In the data rows, the value 128 means zero.
Some points, one per row:
c(183, 210, 131, 153, 139, 136, 172, 178)
c(163, 166, 111, 077, 139, 172, 166, 177)
c(163, 161, 137, 138, 166, 176, 178, 173)
c(197, 188, 180, 133, 194, 187, 168, 180)
c(150, 163, 131, 143, 138, 157, 134, 139)
c(170, 180, 106, 123, 173, 189, 137, 154)
c(153, 168, 183, 181, 182, 168, 137, 146)
c(170, 169, 165, 076, 155, 175, 167, 174)
c(195, 204, 212, 205, 199, 205, 174, 183)
c(152, 144, 126, 102, 120, 154, 139, 149)
c(130, 149, 121, 106, 104, 101, 093, 114)
c(061, 081, 107, 108, 105, 096, 102, 107)
c(042, 058, 077, 090, 083, 076, 028, 028)
c(173, 179, 211, 226, 180, 191, 140, 150)
c(058, 074, 109, 104, 086, 090, 095, 061)
c(151, 084, 103, 095, 094, 095, 134, 149)
c(149, 149, 143, 159, 177, 165, 140, 157)
c(078, 068, 110, 114, 110, 081, 138, 075)
Here are 10 more points, each followed by its number:
c(139, 157, 105, 099, 105, 100, 108, 130) 0
c(151, 165, 107, 114, 154, 168, 140, 143) 1
c(101, 082, 072, 101, 095, 079, 117, 132) 2
c(068, 074, 065, 093, 091, 075, 099, 093) 3
c(152, 171, 168, 135, 187, 167, 139, 140) 4
c(142, 159, 104, 133, 115, 140, 155, 143) 5
c(123, 100, 127, 140, 100, 104, 110, 124) 6
c(054, 076, 089, 078, 086, 082, 119, 076) 7
c(052, 069, 085, 086, 092, 086, 055, 067) 8
c(164, 171, 195, 197, 199, 197, 128, 158) 9
Which of these numbered points is nearest to each point below, looking only along the 2 directions in which the first points spread most? Its number follows each.
c(198, 202, 219, 216, 222, 227, 180, 176) > 9
c(089, 087, 124, 140, 099, 101, 107, 123) > 6
c(146, 161, 201, 195, 185, 168, 137, 132) > 9
c(059, 081, 099, 107, 088, 089, 034, 048) > 8
c(171, 171, 116, 127, 108, 155, 135, 155) > 1
c(180, 119, 124, 114, 106, 121, 149, 160) > 5
c(049, 068, 087, 084, 090, 082, 122, 119) > 3
c(165, 171, 164, 142, 172, 186, 133, 149) > 4
c(124, 124, 122, 112, 102, 104, 095, 100) > 6
c(067, 071, 111, 102, 098, 083, 039, 044) > 8
c(047, 062, 078, 096, 083, 068, 104, 040) > 8
